In the data rows, zero lies at 4.5, halfway between 4 and 5.
Each row below has a hidden score, from 0 to 20, with 10 about the middle. What is it? The score is a weighted sum of the row's numbers plus the product of two more (or one squared), each taken from its middle value.
[6 4 1 5 4 5 4 5 3 6 4 4 4 2 7 0 6 6 6 6 8 2 4 6] ~ 14
[2 5 5 4 6 4 6 4 2 7 3 4 3 7 5 3 4 5 6 1 4 5 4 6] ~ 6
[6 4 1 6 6 7 4 4 2 3 3 1 7 4 6 3 4 5 4 5 3 3 5 4] ~ 16
[6 3 4 5 6 6 4 4 6 3 7 4 3 3 4 7 5 5 3 4 3 3 8 4] ~ 13
[1 6 5 4 6 7 5 3 3 7 2 4 4 6 4 4 6 5 5 1 4 2 5 6] ~ 9
[3 4 4 4 8 4 5 5 3 5 2 4 3 7 3 4 3 3 5 2 4 1 4 7] ~ 8
[5 4 6 3 3 3 4 4 5 4 6 5 4 3 4 5 5 5 4 5 4 6 4 3] ~ 8
[5 3 5 4 3 4 6 4 5 4 6 4 5 3 6 6 5 4 4 6 3 6 5 3] ~ 11
[6 2 3 6 7 6 6 8 8 3 6 5 6 6 3 7 3 4 4 6 4 5 6 3] ~ 7
[4 3 7 4 4 3 4 3 5 5 4 4 7 5 3 6 2 3 5 7 4 6 5 3] ~ 6
[5 3 4 5 4 4 4 6 7 3 7 7 3 2 6 5 4 5 2 4 3 4 7 5] ~ 10
[5 3 6 3 3 4 4 4 4 5 7 6 6 3 4 7 3 4 3 6 4 6 5 4] ~ 18
[1 6 1 4 6 4 6 4 5 6 1 3 4 7 4 4 4 4 5 3 4 4 4 7] ~ 8
[4 7 6 6 2 5 4 5 4 5 5 4 7 3 6 3 6 2 5 5 6 7 2 3] ~ 10
[5 3 5 3 3 4 3 3 4 5 5 3 5 5 4 6 4 4 4 5 4 6 5 3] ~ 12
[6 4 4 5 4 4 4 7 5 3 7 6 5 3 4 6 3 5 4 5 3 6 6 3] ~ 7
[2 6 3 5 7 5 4 3 5 6 2 5 2 5 6 2 6 5 6 4 4 3 5 7] ~ 15
[5 3 4 6 5 5 6 7 6 2 6 5 5 3 7 5 5 6 5 6 5 6 6 3] ~ 13
[5 3 5 5 5 5 5 5 6 4 6 5 5 4 4 5 5 4 4 5 3 5 7 4] ~ 11
[6 3 3 4 5 4 7 4 5 3 5 6 5 3 4 6 3 6 5 6 9 7 5 3] ~ 15
[3 5 3 4 7 5 6 4 3 7 3 7 2 6 6 3 7 7 6 2 5 3 4 6] ~ 11
[6 2 4 4 4 5 5 6 6 3 5 6 5 4 4 5 5 4 4 5 4 4 6 4] ~ 9
[3 6 3 5 5 5 2 5 5 5 2 2 4 9 1 5 3 3 2 4 9 5 0 5] ~ 13
[4 6 2 4 7 4 5 3 3 5 1 3 4 5 3 4 4 6 7 3 4 4 3 7] ~ 10
[5 4 5 4 4 3 3 3 4 4 5 5 4 4 4 6 3 5 4 4 4 6 6 3] ~ 10
[5 4 6 3 4 4 5 3 4 5 6 4 4 3 7 5 5 3 5 5 5 5 4 3] ~ 16
[5 4 5 3 3 3 4 5 6 3 6 5 5 3 5 6 6 5 3 6 6 6 5 3] ~ 13
[4 3 4 3 3 3 4 4 5 4 6 7 3 4 6 5 5 6 5 5 4 6 6 4] ~ 9
[5 3 5 3 4 3 4 5 4 4 6 7 4 4 5 5 6 6 6 8 7 7 6 3] ~ 11
[7 3 5 4 4 4 5 5 5 4 5 3 6 7 2 7 2 1 6 6 5 7 4 4] ~ 12
[6 4 5 5 5 3 5 5 6 4 5 4 6 3 5 6 3 4 4 5 4 4 6 3] ~ 9
[7 3 5 3 4 4 4 7 4 4 6 5 5 3 5 5 6 6 4 5 3 6 5 4] ~ 11
[2 7 5 3 3 4 0 3 3 7 3 1 4 8 1 5 5 4 5 5 9 7 0 4] ~ 9
[3 4 3 7 8 8 8 6 6 4 3 5 4 5 5 3 5 6 4 1 3 1 6 9] ~ 15
[2 5 3 5 7 4 9 4 5 5 2 5 1 5 4 3 6 5 7 4 5 3 3 7] ~ 9
[1 5 3 5 7 7 7 4 4 6 1 4 4 7 4 4 4 3 5 4 4 2 5 7] ~ 7
[7 4 1 6 6 6 3 7 4 5 3 2 7 2 6 2 5 6 5 5 4 4 4 5] ~ 18
[2 5 3 4 7 4 6 4 3 6 4 6 2 7 5 2 7 5 7 3 4 4 4 7] ~ 11
[5 3 4 4 4 3 4 5 5 4 4 3 7 5 2 7 3 2 4 5 4 5 6 4] ~ 9
[5 3 5 4 5 5 4 4 5 5 5 5 5 5 2 6 4 4 5 7 5 7 6 3] ~ 7
[5 3 5 3 3 5 4 5 6 4 6 6 5 4 6 6 3 5 5 6 4 6 5 3] ~ 13
[6 2 5 4 5 4 4 4 5 4 6 6 3 3 4 5 5 7 4 5 4 3 6 4] ~ 9
[4 7 6 5 3 8 5 7 5 5 5 5 7 5 5 2 7 4 3 5 3 4 2 4] ~ 6
[3 6 2 6 7 7 7 5 6 4 2 3 2 7 4 3 4 4 6 2 4 4 4 7] ~ 8
[6 2 5 5 4 3 4 4 5 3 4 3 6 5 3 7 2 4 4 5 4 6 5 4] ~ 12
[5 2 4 5 4 4 4 5 5 3 5 2 6 5 2 8 3 2 4 8 4 6 6 3] ~ 9
[4 4 6 4 3 3 4 5 3 4 7 4 5 4 5 5 3 5 5 6 4 6 5 4] ~ 5
[6 3 5 4 4 4 4 5 4 4 7 5 4 2 2 6 3 6 2 5 4 3 7 4] ~ 8
[1 7 4 4 6 5 5 2 4 7 0 3 4 7 3 4 4 3 7 3 7 3 3 7] ~ 8
[6 3 4 4 6 5 5 5 6 3 7 7 3 2 5 5 5 7 4 5 3 6 6 3] ~ 10
[2 5 3 3 6 5 5 5 4 6 1 3 5 9 1 5 2 1 6 2 4 5 4 7] ~ 6
[5 3 3 4 4 3 4 5 5 3 6 5 5 4 4 6 4 3 3 7 5 7 6 3] ~ 11
[5 4 6 4 3 4 3 3 4 5 6 7 4 5 5 5 4 5 4 5 6 6 6 3] ~ 11
[7 3 4 5 4 3 4 4 6 3 6 5 4 4 3 5 5 5 3 6 4 7 6 3] ~ 12
[6 3 3 4 4 3 5 4 5 3 5 5 5 4 3 7 3 3 5 6 4 7 6 3] ~ 11
[5 6 5 6 2 7 5 9 4 4 4 4 7 5 5 3 5 4 6 4 7 6 1 3] ~ 6
[5 4 8 3 2 2 1 2 3 6 6 6 5 4 4 5 5 5 3 5 5 5 4 3] ~ 14
[6 2 4 6 4 5 8 6 6 2 7 5 5 3 4 6 2 3 3 4 4 4 6 4] ~ 9
[5 4 6 4 4 5 5 5 4 4 6 6 4 3 5 5 5 5 4 7 5 7 5 3] ~ 10
[7 2 5 5 6 4 5 5 8 2 5 3 5 4 3 6 3 2 3 5 5 5 6 3] ~ 10
[2 6 3 4 6 5 6 2 5 6 4 5 1 5 6 1 6 5 6 3 4 3 3 6] ~ 6
[5 7 6 7 3 8 4 5 5 5 5 3 4 5 5 3 4 4 4 5 5 6 2 3] ~ 3
[5 3 4 4 5 4 5 5 6 4 7 7 4 4 5 6 4 5 5 6 4 7 6 2] ~ 7
[3 7 8 5 2 5 4 6 3 4 5 5 6 4 4 2 7 4 5 4 5 7 2 4] ~ 9
[2 6 3 5 7 4 5 4 3 7 4 5 1 5 5 3 7 6 5 2 3 2 4 8] ~ 12
[4 7 3 5 4 5 1 4 4 6 4 4 2 7 2 2 7 5 0 2 7 5 3 8] ~ 14
[5 3 5 3 3 3 3 5 5 4 6 5 6 3 4 5 6 4 5 5 5 6 6 2] ~ 10
[6 3 5 4 3 5 5 6 6 3 7 6 4 5 4 5 5 6 6 7 5 7 5 3] ~ 4
[1 6 3 5 4 4 6 2 3 9 2 3 3 8 4 4 4 4 7 2 4 4 2 6] ~ 7
[6 2 4 9 5 6 5 8 6 2 5 4 4 4 4 6 3 4 5 5 5 6 6 3] ~ 8
[7 2 4 6 7 6 5 5 6 4 4 4 7 6 3 7 3 2 4 4 4 7 6 4] ~ 13
[1 6 4 6 6 5 6 6 5 5 2 5 1 7 7 3 5 3 4 1 4 1 5 9] ~ 9
[4 4 6 3 3 3 3 2 4 6 6 4 4 5 3 5 4 3 4 7 8 7 6 2] ~ 8
[2 8 8 4 1 6 4 3 3 5 4 3 5 5 3 4 4 4 4 4 8 5 3 3] ~ 6
[2 6 3 6 7 5 6 5 5 5 3 5 3 6 5 4 6 4 7 3 4 4 4 7] ~ 13
[5 4 5 3 3 3 4 5 5 5 5 4 5 4 4 6 4 3 4 6 4 8 5 4] ~ 10
[3 8 5 6 2 6 5 6 3 6 4 2 7 6 3 3 4 2 4 6 7 6 2 3] ~ 5
[7 3 5 6 5 5 5 4 8 3 6 7 4 4 4 4 4 4 3 5 2 5 5 3] ~ 5
[5 3 5 5 4 3 5 5 6 3 6 5 4 0 4 5 5 6 1 4 3 5 8 5] ~ 18
[5 2 4 5 4 5 6 6 5 3 7 5 3 0 4 6 6 4 5 7 2 6 6 3] ~ 10
[4 5 4 5 7 5 5 4 5 6 3 6 3 4 6 1 6 6 4 0 3 1 5 9] ~ 13
[5 4 5 4 5 3 5 4 7 2 7 5 4 3 6 5 5 6 4 6 4 6 4 2] ~ 9
[5 5 2 3 3 5 3 5 2 6 4 4 5 1 9 1 7 8 5 6 3 4 4 5] ~ 12
[4 7 7 4 1 5 5 5 2 5 5 5 5 4 5 3 6 5 2 3 5 2 5 5] ~ 9
[5 3 6 6 4 3 5 6 7 1 6 5 2 3 4 5 6 5 4 5 4 5 6 4] ~ 13
[4 4 5 3 2 3 4 3 4 5 7 7 4 1 6 5 5 6 2 5 3 4 7 5] ~ 12
[6 3 4 5 3 5 5 5 4 2 6 7 3 4 5 5 5 5 2 7 6 7 6 3] ~ 13
[5 4 5 3 4 7 5 4 5 4 5 4 4 4 3 7 2 3 4 5 4 4 5 3] ~ 19
[2 9 9 1 0 2 0 4 0 9 3 1 8 5 4 4 4 2 2 2 4 4 2 5] ~ 16
[6 4 6 3 3 3 4 3 5 3 7 6 4 4 6 5 7 5 4 6 5 6 6 3] ~ 13
[4 5 3 6 7 5 7 4 5 5 2 5 3 7 5 3 6 5 3 2 3 2 4 8] ~ 12
[3 5 2 5 6 5 5 5 4 4 2 4 2 7 4 4 4 5 4 1 3 1 4 8] ~ 8
[2 9 9 3 0 4 3 3 0 6 6 6 5 1 7 1 7 5 4 3 4 4 3 4] ~ 8
[6 2 5 3 5 3 4 4 6 3 6 3 5 4 4 7 3 4 5 5 4 5 5 3] ~ 12
[6 3 5 5 5 6 5 4 5 2 6 7 3 3 5 6 7 6 5 6 5 5 4 3] ~ 14
[7 3 4 5 5 4 5 5 6 3 6 4 4 3 4 5 4 4 4 6 2 4 6 4] ~ 8
[6 3 4 4 5 5 6 6 4 3 5 5 5 4 3 6 3 3 3 6 5 5 5 3] ~ 12
[4 4 5 3 4 3 4 3 4 4 6 5 6 3 4 6 4 2 6 7 5 6 4 3] ~ 10
[5 3 5 6 4 3 5 3 4 5 5 4 5 5 5 7 4 3 3 5 4 5 7 4] ~ 13
[6 3 4 6 4 5 5 6 6 2 4 4 7 4 4 7 4 3 2 4 3 5 6 3] ~ 13
[5 7 6 6 2 6 5 6 2 4 5 4 7 4 6 4 5 4 4 4 5 4 3 3] ~ 10
[3 4 7 3 3 3 3 3 4 4 7 5 4 4 4 5 5 5 5 6 3 6 5 3] ~ 4
[4 8 8 6 1 5 5 6 3 5 3 3 7 4 4 3 5 3 4 4 6 6 2 3] ~ 6
[1 6 4 3 6 2 6 2 4 8 1 3 7 9 3 5 4 2 5 2 4 1 3 7] ~ 8
[2 7 4 4 6 4 6 2 3 7 3 4 4 5 7 3 5 5 5 3 3 2 4 7] ~ 9
[5 5 7 2 3 2 3 3 3 6 4 4 6 5 4 7 1 2 4 5 4 5 6 3] ~ 19
[6 4 6 5 4 4 3 4 6 2 7 5 4 4 6 7 4 4 3 5 5 6 5 4] ~ 16
[1 7 6 2 5 3 4 2 4 8 3 6 3 6 5 3 6 5 5 2 2 0 3 7] ~ 5
[4 4 3 5 8 4 6 6 5 5 2 3 5 7 4 5 5 3 6 3 5 2 3 7] ~ 11
[7 3 5 5 5 6 5 5 6 3 5 5 4 4 4 6 2 4 7 7 5 7 3 2] ~ 11
[6 3 4 4 4 4 4 7 6 4 7 6 3 4 5 5 5 6 5 9 4 8 3 3] ~ 5
[5 3 4 4 5 4 6 6 6 3 7 5 4 3 4 6 6 5 5 6 7 6 5 3] ~ 12
[4 2 5 4 4 3 5 3 3 3 7 6 5 2 7 5 4 6 4 5 4 6 6 3] ~ 12
[6 3 5 4 4 4 4 5 4 4 7 7 4 4 5 5 5 5 4 5 4 5 6 4] ~ 10
[6 3 4 5 5 4 4 5 4 4 7 4 6 3 4 6 4 5 3 8 4 5 5 3] ~ 10
[5 4 5 4 3 5 4 3 3 5 5 3 5 5 4 6 2 4 3 5 4 5 7 4] ~ 10
[2 6 2 5 7 4 6 3 6 6 2 6 2 3 6 1 6 7 4 2 4 1 3 8] ~ 13
[2 5 3 5 7 5 5 5 5 6 1 3 4 6 3 4 4 4 6 2 3 3 4 7] ~ 6
[5 4 8 2 3 1 3 2 3 6 5 5 3 2 5 5 4 6 4 5 3 5 5 3] ~ 12
[6 3 4 6 6 6 7 7 6 2 6 7 4 2 4 5 5 5 5 7 4 6 6 2] ~ 13
[5 4 4 3 3 2 5 5 6 5 3 4 7 6 2 7 2 3 4 6 9 6 4 3] ~ 15
[6 5 0 6 4 6 2 7 3 6 4 4 6 2 8 2 7 8 3 5 2 4 4 5] ~ 17
[1 7 4 4 6 4 6 2 3 7 2 6 2 6 5 4 6 4 6 4 4 4 3 8] ~ 11
[4 3 5 3 2 2 3 4 5 3 5 3 6 5 4 6 3 3 3 5 4 4 6 5] ~ 9
[3 7 7 5 2 5 4 3 4 5 3 4 6 5 4 3 4 3 3 4 4 6 2 3] ~ 5
[4 6 3 6 6 5 3 6 5 6 3 2 1 7 2 3 6 8 3 2 7 4 2 6] ~ 7
[1 5 3 4 6 5 3 3 4 6 4 7 2 4 5 2 6 6 6 3 6 3 2 7] ~ 8
[7 2 4 6 5 8 7 7 6 0 5 4 7 3 6 6 3 5 3 4 4 4 6 4] ~ 14
[5 7 6 7 3 5 4 6 3 4 4 2 8 5 4 3 5 3 5 4 5 5 1 3] ~ 8
[1 5 3 4 6 4 5 3 4 5 4 4 3 5 6 4 6 5 6 5 5 4 2 7] ~ 10
[3 4 7 3 3 2 1 3 4 5 5 3 4 6 4 6 3 3 4 5 2 4 6 2] ~ 4
[6 3 4 4 4 5 4 5 5 3 4 5 5 5 3 7 1 4 3 4 3 4 7 5] ~ 14
[5 3 6 3 3 3 5 5 5 4 5 4 6 4 4 6 3 3 2 5 3 3 7 6] ~ 10
